In the rows, 128 means zero.
The rows below come in pairs that one turn or mirror swaps. Which row does each named row swap with?
The rows were stretched afterwards, more along some directions than others.
Kig: [114 139 130 153 143 130 107 121  79  93 135 141 117 113 138 124 125 121
 118 109 122 120 128 120 163 140 115 132 155]
sas: [130 130 130 169 157 113 116 135 148 128 169 140 131 128 114 111 142 144
 142 138  95 116 141 115 146 116 136 110 158]
sosul: [127 138 151 125 124 118 148 133 126 132 168 124 163 167 100 144 140 151
 112 139 104 116 134 129 119 143 138 124 151]
kef: [113 146 156 108 120 109 130 138 139 139 118 119 122 180 132 147 143 149
 130 138 141 138  98  96 108  88 121 149 107]
nilo: [116 117 123 156 128 146 149 150  98 137 105 112 140 114 102 122 123 149
  98 131 115 140 125 158 143 146 144 104 141]
buf: [127  94  90 121 128 121 109 137 128 145 123 116 106 140 111 125 118 118
 138 113 139 130 103 120 113 133 136 102  99]
rup: [175 173 160 130 151 146 144 127 110 113 145 126 135 122 133 139 114 158
  96 142 127 143 146 128 135 118 138 126 139]
natuf: [ 96 142 126 134  96 114 100 116 111 142 117 150  92  99 135 123 132  89
 156 114 151 128 130 140 151 129 109 125 141]
Fetor: [107 152 116 143 126 132 167  99 150 120 114 135 155 120 127 165 139 118
 145 133 142 120 120 126 128 131  96 138 108]
vilub: [186 155 124 142 135 165 165 118 142 106 134 123 149 128 122 149 131 167
  94 135 119 150 133 117 118 134 136 103 116]
Zin: [111 130 128 135 112 139 116 139 103 117  94 148 135 122 154 165 131  89
 111 156 140 134 137 159 137 126 127 121 106]
vafum: [133 124 130 109 105 146 126 121 142 134  92 125 111 135 116 143 103 112
 109 102 154 157 103 133 139 115  92 119  71]
pozam: [117 106 128 114 105 133 121 152 117 139  99 110 104 132 119 109 120 108
 112 101 127 135 138 126 144 107 157 131 117]
furev: [110 150 121 148 106 110  91 122 100 134 150 125 127 173 104 128 148 117
 132 121 136 122 108 102 124 126 112 100 142]
Numal: [127 140 127  94 127 110 161 135 122 120 103 114 135 153 110 155 135 146
 138 168 147 128 136 128 128 117 170 138  80]
pitan: [116 121 130 127 133 109 134 151 104 161 116 148 131 116 117 135 101 106
 128 157 108 126 134 147 169 125 149 143 132]
ziba: [118 103 123 106 139 109 106 112 149 105 154 105 142 150 108 153 141 139
 144 135 128 132 138 139 117 115 136 129 121]
Logad: [116 132 162 133 145 108 141 133 132 118 114 113 140 145 102 119 123 121
 129 119  93 102 123 134 154 134 117 139 128]
nafeb: [140 143 115 102  98 108 112 133  92 112 121 132 113 117 108 170 116 143
 134 126 144 134 112 103 114 125 133 122 126]
befam: [147 104 142  98 138 132 101 133 125 124 158 109 111 156 117 111 139 134
 109 106 133 135 130 123 137 104 152 121 120]
dig: [108 132 154 115 121 145 145 147 119 128 109 129 111 150 140 119 130 127
 132 127 134 121 139 101 148 120 140 160 112]
gites: [127 127 100 141 150 140 159 153 128 101 108 131 119 134 134 171 106 142
 144 127 137 128 141 147 148 128 130  97  73]
Nes: [125 136 142 158 151 133 145 103 132  93 147 139 150 145 133 123 126 171
  92 136 134 133 147  94 105 109  94 122 115]
koba: [ 92 114 160 106 122 102 129 159 108 144 136 139 124 147 119 132 117 135
 125 144 109 125 111 130 140 131 151 165 132]
Kod: [119 129 117 147 154 133 126 116 144 101 116 112 124 179  92  95 121 145
 132 131 133 114 144 105 151 110 126  95  78]
pifa: [131 140 115 138 133 127 150 120 140 138 103 119 139 180  84 139 128 100
 111 137 144 117 128 116 124 130 115 120  90]
duv: [133 136 121 113 138 111  90 134  79 136 159 141 112 110 112 147 120 106
 150 132 131 123 127 166 147 150 141 112 153]
kiro: [128 140 109 138 108 142 128 130 130 162 114 141 102 108 131 146 105 116
 119 100 154 147  95 128 150 114  90 112  95]
vafo: [142 133 108 147 124  99 138 125 113 131 125 122 128 112  98 117 114 163
 140 127 121 118 109  77 142 115 159 143 114]
golu: [122 115 128 111 141 151 141 156 123 145  63 111 137 134 111 149 108 123
 116 154 112 153 143 144 145  82 149 176 111]
zad: [113 129 127 134 140 125 131 144 104 143  86 137  93 111 153 139 115 100
 144 133 147 127 148 124 161 123 106 132 114]
gamuv: [133 132 133 143 158 149 137 171 141 140 130 143 145 132 131 159 115 108
 125 147  97 134 125 149 119 144 126 118 128]
Seva: [ 97 133 127 103 102 103 130 131  86 158 132 123  90 135 110 149 126 142
 151 126 163 114 132 140 143 128 146 136 118]
nepi: [130 139 146 106 105 120  99 140 103 115  98 139 133  87 139 166 114 100
 104 161 129 156 131 153 103 131 128 143 148]
dom: [122 159  99 168 128 160 136 119  92 137  84 135 126  94 118 136  99 124
 104 138 139 140 158 127 168 110 129 111 118]
Seb: [147 108 109 121 111 129 108 151 135 155 131 130 101 150 112 129 130 109
 139 130 131 143 146 113 125 113 157 105 132]
rugi: [111 126 133  81  89 130 120 117 138 132 108 128 105 176 103 129 117 135
 139 115 159 159 131 129 142 105 113 122 102]
vufim: [122 145 158 103 108 125 119 133  80 143 128 131 123 131 119 156 109  95
 126 115 137 119 115 155 122 156 110 154 146]
Gibok: [139 130 106 156 134 142 157 104 122 109  92 126 141  69 143 128 124 131
  85 129 126 134 129 111 128 120 122 135 135]
Tos: [112 148 148 131 108 124 114  96 133 116 124 122 152 138 108 105 157 115
 105 137 122 132 138 142 125 109 106 131 159]
Rig: [104 131 139 143 117 142 130 127 124 146 122 144  95 104 147 133 120 104
 150 116 151 124 142 115 147 140 111 125 113]
tuva: [119 113 122 172 145 132 141 147 164 151 148 145 131 138 110 131 127 151
 148 145  98 125 143  81 145 116 128 107 132]
Kita: [122 154 126 180 126 146 157 126 152 113  78 124 155 131 125 129 112 159
 114 142 125 144 120 113 119 101  92 139  81]
bovog: [137 140 134 122 131 124 143 107 120 124 123 112 134 164 112 116 144 114
 153 141 125 103 143 136 125 133 139 154 140]
tigo: [125 118 132 120 137 144 162 126 133 140 136 134 122 180  86 122 134 134
 139 130 128 106 152 131 146 125 126 125 112]
neti: [107 118 155 117 111 142 105 135 134 121 139 101 131 140 126 111 132 157
  86 106 128 152 135 124 124 100 131 130 109]
govir: [128 127 107 122 108 141 127 104 123 130 100 124 100  87 134 149  95 123
 116 100 169 157 120 135 137  96 108 150 105]
dut: [113  89 126 115 130 136 123 151 132 116 106 146 118 160 147 118 123 117
 146 142 122 138 146 120 141 131 136 162 111]
Zan: [117 144 152 114  89 137  89 119 111 131 125 128 114 116 145 147 121  93
  95 110 144 146 113 148 116 133  79 109 140]
firo: [146 135 104 159 165 158 168 130 108 124 101 142 139 110 113 152 100 119
 102 137 117 129 152 136 162 147 136 143 123]
Nugit: [138 130 113 171 145 118 130 102 119 106 134 133 161 120 118 165 115 147
 121 146 124 130 129 117 113 119 110  91 143]
befiv: [129 164 127 142 111 125 140 139  91 165 131 116 140 124 104 160 129 123
 140 128 108 121 135 150 135 154 154 117 159]
Bib: [102 124 123  99  98 147 141 143 121 160  82 117 107 144 135 143  94 120
 122 123 149 136 118 141 143  97 138 137  63]
ges: [153 114 119 148 170 161 148 151 164 119 129 131 131 145 124 131 108 128
 130 112  99 129 122 123 139 142 129 111 111]
poko: [175 124 111 155 130 156 124 139 122 130 142 132 127 127 117 120 112 127
  97 112 122 143 120 123 110 147 138  91 115]
soga: [128 144 143 108 118 119 137 137  88 147 133 114 126 156 115 169 142 105
 137 134 126 107 126 136 111 126 147 161 165]
nepo: [119 132 136  98 129 143 142 154 104 124 112 140 104 132 159 168 127 147
 133 131 131 151 132 130 139 114 153 153 137]
Nafub: [118 122 164 129 133 127 134 163 120 139 113 122 121 145 114 115 124 152
  98 147 101 125 145 134 131 104 141 148 150]
zag: [136 122 107 134 126 141 122 110 141 105 108 121 124 182 100 119 119 141
 136 123 137 139 124 120 106 120 136  77  91]
Mipi: [109 130 123 133 120 118 140 162 119 174 136 136 124 155 106 148 120 148
 147 146 126 124 121  78 150 106 154 140 111]
rivob: [136 119  99 148 108 133 147  82 140 110 104 135 131 109 111 121 116 126
 108  96 151 133 109 100 139 120  94 123  93]
sogul: [138 146 115 173 148 160 141  99 107 116  87 131 140  86 134 138  93 133
  92 123 133 147 133 133 147 101 123 117 110]
ful: [136 141 113 145 128 101 142 124 116 137 125 142 145 136 134 160 132 123
 143 166 142 117 126  88 130 117 129 152 111]
Bufu: [145 133  89 141 161 165 131 136 128 142 104 109 141 117 121 168  98 145
 127 140 119 149 135 140 150 110 145 113 103]
ril: [127 118 127 145 129 114 135 101 138 115 114 144 114  88 134 101 114 144
 132 126 141 135 131  89 163 111 125 159 106]
Vuk: [114 113 141 132 121 149  94 112 108  99 117 128 118 137 146 120 107 117
 131 113 147 147 131 157 101 153 109 105 122]
litab: [117 124 109 161 148 122 154 126 149 131 125 128 132 150 124 115 147 174
 155 153 116 128 156  85 148 119 129 121 125]
lir: [125 155 142 144 114 151 156 133  95 183 126 152 129 116 108 130 112 125
 108 146 137 130 141 139 146 131 125 138 120]
Zop: [113 121  98 118 111 142 113 122  87 129 129 152  99 142 127 164 106 124
 141 113 164 146 144 127 106 133 105 110 122]
Vaf: [125 154 142 107 119 137 149 112 160  85  61 115 142 142 139 128 125 126
  97 153 146 138 127 122 119 118 111 114  74]
sena: [146 137 131 135 137 127 114 107 128  95 181 127 134 132 128 141 135 166
 127 126 116 126 121 116 121 153 114 100 146]
vad: [160 151 130 145 134 155 164 118 161  94 134 133 128 135 141 111 143 164
 104 120 125 132 125 111 126 133 112 107 116]
Gup: [131 170 115 158 103 138 168 103 144 144  99 138 145 104 132 154 121 114
 113 123 151 135 105 107 129 130 101 117 101]
niv: [131 114 119 135 117 156  88 115 121 114  98 143 104 124 146 114 113  91
  98 114 143 155 118 128 141 115  96 116 107]
zuta: [159 123 133 120 135 121 139 146 161  94 140 131 120 146 122 124 115 161
  99 142 124 146 128 114 103 117 145 104 111]
litir: [152 143 130 135 143 147 175 135 142 110 109 119 145 148 127 125 110 186
 115 158 102 120 125  99 122 109 156 142  94]
lali: [125 116 114 158 138 127 108 118 135 109 122 133 152 169 112 135 136 147
 158 158 116 123 111 113 117 124 121 142 101]
Vasa: [159 143  94 156 128 133 121  86 129  99 145 138 133 136 128 131 143 150
 121 137 142 135 118  92 126 127 122  97 114]
Desuv: [134 142 122 103  66 120 109 109  97 139 106 145 113 107 114 127 129 134
 113 130 154 160 109  98 124 116 135 143 139]
buv: [131 133 127 144 136 121 140 125  85 131  97  97 126 122  92 140 123 113
 124 115 148 108  99 148 132 140 107 115 120]

Nugit pairs with Vuk
Rig pairs with tuva
litab pairs with zad
Tos pairs with duv
Kita pairs with gites
ril pairs with Seb
golu pairs with Numal
natuf pairs with sas
Kig pairs with furev
neti pairs with nafeb
buv pairs with nilo

